[107 138  77 128 127 170  93 144 120 135 162  68]  sif
[119 134 115 146 142 139  50 168  82 109 159 136]  vil
[107 138 106 128 127 170  93 144 120 135 162  68]  soroz
present: [ 77 128 128]	no
present: [107 138  77]	yes
present: [120 136 162]	no
present: [107 138 105]	no
present: [120 135]	yes
present: [120 135]	yes

[ 77 159  88 129  94 127 134 142 192] -> zuzan
[131 120 135  79 127 117 116 102 159] -> Gimi
[133 107 101 163  87 144 126 140 200] -> Kofu
[ 98 146 123  77 120 116 116 123 163] -> gam
[141  95 159 128 112 137  90 183 163] -> fafo
[130 125 151  38 101 123 109  59 173] -> tiriv
[142 109 125 200 121 147 126 185 121] -> nabu
present: [127 117 116 102]	yes
present: [ 87 144 126 140]	yes
present: [109 125 200]	yes

[138 143  92 121 141 122 134 147 119 148  99 134 135 155 149 117 116 102
  88 140 141 115] -> Ruso
[155 104 112 168 163 133 130 172  94 125 121 150 124 145 145 167 111  89
 166 114 146 156] -> kuli
[ 77 123 120  89 132 168  83 122 130  91 140 116 157  85  89  90 100 138
  78  56 182 118] -> derif
[ 77 123 120  89 132 168  83 122 130  91 140 116 157  85  89  90 100 138
  78 122 150  74] -> Kipi
[101  85 168 138  93 106 116  82 138  90 165 101  84  70  89 138 145 147
 174  82  86 139] -> guneg
[128 141  87 106 166 167 104 174  88 124  88 149 177 149 132 106  78  99
  89 155 171  97] -> Goviz
present: [ 89 132 168]	yes
present: [117 116 102  88 140]	yes

[156 137 183  73 176 113 187  28] -> Pefuf
[131 134 129 135 130 124 124 123] -> por
[125 125 122 128 137 115 116 135] -> nuvez
[122 144 149 134 127 139 134 121] -> pusam
[143  95  72  84  98 110 132  79] -> zalu
[131 134 129 135 130 115 134 130] -> Suno
present: [113 187  27]	no
present: [134 127]	yes
present: [121 144 149 134 127]	no
present: [ 73 177 113 187  28]	no
present: [109 132]	no
present: [ 95 143]	no

[101  67 122 181 169 111 147  96 112 183 116 158 170  69 110  80 105 171
  97 163 145 109 142  81  64 150 123  78 149 156 152 118  79  98 144  64
  76  95 132  57 169  74 123 101  73 162 174  57  95 126 137 127 152 106
 120  54 156 103  58] -> fegar
[ 87 107  95 140 155  83 116 134 137 145  83 145 145  69 118 146 120  93
 109  97 168 144 103  47  96 155 146 107 157 152 133 123 112  96 127  92
 144 143 180 139 120 158 111 140 115 162 102 145 124 163 130 128 116  77
 132  76  84 127 123] -> vin
[ 87 107  95 140 155  83 116 134 137 145  83 145 145  85 118 146 120  93
 109  97 168 144 103  47  96 155 146 107 157 152 133 123 112  96 127  92
 144 143 180 139 120 158 111 140 115 162 102 145 124 163 130 128 116  77
 132  76  84 127 123] -> davo
[ 98 108  70 142 167  93 104 139 137 162 101 148 112  97 101 114 106 112
 148 129 136 120 163 104 111 134 121 107 149 142 126 116 100 117 162  86
 121 153 163 113 153 142 102 125 136 170 108  95 102 159 151 143 120 105
 134  89  85 123 165] -> tido
[ 87 107  95 140 155  83 116 134 137 145  83 145 145  85 118 146 120  93
 109  97 168 144 103  47  96 155 146 107 157 152 133 123 112  96 127  92
 144 143 180 139 120 158 111 140 115 162 102 145 124 163 130 128 116  77
 138  88  91 124 177] -> Zur
present: [128 116  77 132]	yes
present: [112 106]	no

[157 169  61 113  99 131 139 126 144  31 170 110 102 166 143 166 152 193
  84 152 138  77 128 158] = ves
[154 173 206  78 143  92 102 185 206  81 163  92 174 148  90 118 127 130
  88 176 188 170 106  94] = zize
[154 173 206  78 143  92 102  65 206  81 163  92 174 148  90  40 158  91
 151 177  85 115 109  86] = nofem
[154 173 206  78 143  92 102 185 206  81 163  92 174 148  90 118 158  91
 151 177  85 115 109  86] = nor
present: [ 40  90 148]	no
present: [151 177  85]	yes
present: [139 126 144]	yes

[126  95 119  79]  peko
[153  95 119  55]  vof
[153  95 115  55]  gome
[126  95 119 177]  pida
present: [154  95 119  55]	no
present: [153  95]	yes
present: [153  95 115  55]	yes
present: [ 96 119]	no
present: [177 119  95]	no
present: [ 55 115  95 153]	no

[209 178 160  89  33 186 187  58 147 159 113 133 151 122 176] -> famo
[136  90  97 129 141 134 108 135 188 139 133 116 143 136 187] -> fel
[209 178 160  89  33 186 187  58 147 159 113 137  40  50  89] -> kere
[209 178 160  89  33 186 187  58 147 159 113 133 151 109 177] -> penof
present: [160 178 209]	no
present: [178 160]	yes
present: [187  58 147 159]	yes

[103  86 154 173 100 131  93 118 156 113 104 145 152 143 114 131 175 157
 105 132 168] = muzop
[135  94 122 125 126 124  94 125 170 124 110 124  90 129 178 129 134  53
  81 154 113] = bor
[170 108 152 146 102 120 154 164  67  75  94 111 166 125 164 121 147 112
 129 159 117] = Bemin
[ 74 118 129 145 163 160 152 164 193 137 146 112 175 121 143 112 161  93
 160 115 121] = Gitor
[ 47 149 137 135 136 137 126 134  64  68 144 143 112 131  68 141 109  93
 139 129 132] = Dopom
[170 133 115 114 110 117 113 132 132 176 123  93 124  99 165  88 147 186
 132  96 135] = dulil
present: [164  67  76]	no
present: [164 152 160 163]	no
present: [ 93 161]	no
present: [118 129 145 163]	yes
present: [152 108 170]	no
present: [137 136 136]	no

[149 148  90 122 171 132 135  59 134 121  98  88 150 112 149 175 147 134
 110 122 156 131 141 212 144 165 109] = Val
[144 163  85 131 155 123 149  33 140 109 105 100 146 124 156 187 148 125
  90 107 127 115 145 212 123 174  89] = lerad
[145 161  86 131 157 125 148  33 139 110 105 100 145 125 154 187 148 126
  91 106 128 117 144 213 122 173  89] = lonu
[139 166  85 133 158 122 153  38 138 110 102 104 150 126 155 186 146 125
  92 109 126 117 144 213 126 177  88] = Rar
[142 168  81 129 171 126 147  61 132 118  95  86 151 118 148 184 145 127
 116 124 144 131 133 219 140 172 101] = seza
[149 161  85 122 170 126 140  61 136 120 102  89 158 109 144 178 155 134
 112 122 150 123 133 213 149 170 109] = mepon
[136 172  82 135 165 119 156  43 135 110  98 107 157 132 152 191 148 128
  98 114 125 114 139 215 131 184  87] = bukag
present: [155 187]	no
present: [ 33 139]	yes
present: [149 123]	no
present: [128 106  91]	no
present: [ 61 147]	no

[117 117 125 135 117 136 118 117 125 125 125 135 127 125 117 118 125 117
 117 135 135 117 135 125 126 125 117 135 135 135]  Sol
[154 154 144 139 153 139 154 154 145 144 145 139 144 145 154 154 144 154
 154 139 139 154 139 144 144 144 154 139 139 139]  Mege
[120 120 127 136 120 137 120 120 127 127 127 137 128 127 120 120 127 120
 120 136 137 120 136 127 128 127 120 136 136 137]  Liva
[196 194 132  39 195  32 193 198 132 132 132  35 116 132 196 193 131 197
 199  37  33 196  36 131 124 132 196  35  36  34]  gopoz
present: [126 125 117]	yes
present: [154 140]	no
present: [127 128]	yes
present: [145 154]	yes
present: [ 37  33 195  36]	no
present: [136 136]	yes
present: [125 125 125 135]	yes

[ 80 102  75 102 150 178 199  79  82 143 183] = Pes
[121  87 100 105 166 159 153 109 116 143 151] = sel
[115 113 100  88 149 164 175 100  88 142 165] = dul
[119 140 146 172 107  92  95 167 130 140 100] = doz
present: [159 153 109]	yes
present: [183 143  82]	no
present: [172 146 140]	no
present: [143  82]	no
present: [ 92  94 167 130]	no
present: [ 95 167 131 140]	no

[170 142 156  68 141 113  79 143] = Levo
[ 97  35 145 106 166 161 190  57] = mapev
[170 142 109  68 141 113  79 143] = taf
[170 142 156  68 141 113  79  69] = bem
[ 97  35 145 136 166 161 190  57] = vibim
present: [ 79 143]	yes
present: [113  79  69]	yes
present: [170 142]	yes
present: [170 141]	no
present: [ 68 142]	no

[129 149 115  66 107 203 203  93  43 123 226  38 185] : zet
[129 149 115  66 107 203 203  93  43 123 175 125 175] : reb
[129 149 115  66 107 203 203  93  43 123 175 121  99] : nepok
present: [149 115]	yes
present: [129 149 115  66]	yes
present: [107  66]	no
present: [ 67 107]	no
present: [175 121]	yes
present: [ 43 124 175]	no
present: [115  66 107 203 203]	yes

[ 40 169  69 143] = laka
[112 219 183 168] = loza
[ 64  82  50 143] = vuto
[ 89 194 165 209] = bomi
present: [169  69]	yes
present: [209 165 194  89]	no

[196 166 198 199 118 117 198 117 165] = Pemiv
[113 141 112 111 167 169 112 168 140] = Duvar
[196 166 198 199 118 117 105 163 136] = vegi
[149 142 150 151 114 114 150 114 141] = korud
[100 134  99  98 167 169  99 167 134] = vori
[131 136 131 131 125 125 131 125 136] = kopi
[100 134  99  98 167 169 108 167 134] = siv
present: [167 169 108 167 134]	yes
present: [167  98  99]	no
present: [166 198 199 117 117]	no
present: [117 118]	no
present: [199 118 117 198]	yes
present: [118 117]	yes

[ 50  70  68  71  50  65  71  51 207 188 203 203 204 204] : riro
[205 185 188 185 205 190 185 204 208 188 204 203 205 205] : Fad
[205 185 188 185 205 190 185  51  47  66  51  52  51  50] : novi
present: [205 190]	yes
present: [50 71 68 70 50]	no
present: [51 52]	yes
present: [188 185 205 190]	yes
present: [185 204]	yes
present: [205 205]	yes

[154 129 128 134 112 107 137 133 138 133 137 198 159  92  91 127  99 146
 169 138 102 136 128  59 112]  Kufu
[154 129 128 134 112 107 137 133 138 133 137 198 159  92 111 166 176 128
  89  80 103 158 114  51 101]  Pim
[154 129 128 134 112 107 137 133 138 133 137 198 159  92 111 166 176 128
  89 139 139 129 141 154 130]  pani
present: [114  51]	yes
present: [103 158 114  51 101]	yes
present: [137 133 138 133 137]	yes
present: [137 133]	yes
present: [133 139]	no

[145 198 147 145 168 166 168 198 173 168 146 147 167 146 145 196 199 146
 197 166 170 165 146 197 197 197 169 198 197 196 145]  Pesu
[163 123 163 165 153 152 153 123 148 153 164 163 152 164 165 123 123 164
 123 152 151 152 164 123 124 123 153 124 124 124 164]  Soru
[145 159 145 145 156 154 155 159 156 156 145 145 155 145 145 159 160 145
 159 154 156 154 145 159 159 159 156 159 159 159 145]  feno
present: [159 156 159 159 159]	yes
present: [159 156]	yes
present: [147 145 168 166 168]	yes
present: [124 163]	no
present: [196 145]	yes
present: [164 123]	yes

[197 181 197 197 198 198 197 180 181 179 197 183 179 197 200 182 196 196
 197 197 197 197 181 182 181 197 197 197 198 179 197 198 196 196 197]  kef
[60 75 59 59 59 59 60 77 75 78 60 73 78 60 57 75 61 61 60 60 60 60 75 73
 75 60 60 60 59 77 59 59 60 61 60]  fuger
[197 181 198 198 198 198 197 180 182 179 197 184 179 197 200 182 196 196
 197 197 197 197 182 183 182 197 197 197 198 179 197 198 197 196 197]  Mito
present: [181 198]	yes
present: [179 197]	yes
present: [77 59]	yes

[210 104 118 204] -> pirer
[197  78 214 184] -> koser
[119 141 120 100] -> Valis
[ 74  56 107 197] -> duga
[178 180  49 147] -> nudod
[ 68 143 214  51] -> banel
[142 201 187  49] -> nek
[138 191  95  76] -> ged
present: [ 68 143 214]	yes
present: [119 140 120]	no
present: [ 68 143 215]	no

[181 128 141 125 164] = beku
[160 130 142 117 126] = Datu
[174 125 130 143 203] = nevuk
[193 127 142 129 184] = mek
present: [143 204]	no
present: [142 129 184]	yes
present: [125 164]	yes

[ 96 143 120 166 162  87 192  68 142  97 119  81 109 129  93  99 134  84
 142 154  71  90  99] : seted
[214  90 120  75 119 137 187 143 115 177 150 102 140  79  85  87 126 162
 132  73 118 130  76] : Dogaf
[ 96 143 120 166 162  87 192  68 142  97 119  81 109 129  93  99 134  84
 125 152  69 135 111] : Bug
[214  90 120  75 119 137 187 143 115 177 150 102 140 122 177 129 114  70
 137 127 145 146 182] : dok
present: [162  87 192]	yes
present: [132  73 118 130  76]	yes
present: [214  90 120]	yes

[119 136 131 222]  Zevo
[155 154  61 121]  zado
[121 108  53  52]  Goli
[149 137 170 189]  famu
[154 127 104 154]  zemil
[127 127 124 189]  lagi
[ 58 112 158  78]  rit
[170 141 111  81]  Vekun
[ 62 135  98 178]  vifil
present: [178  98 135]	no
present: [155 154  61]	yes
present: [158 112  58]	no
present: [ 61 121]	yes
present: [127 154]	no
present: [ 81 111]	no

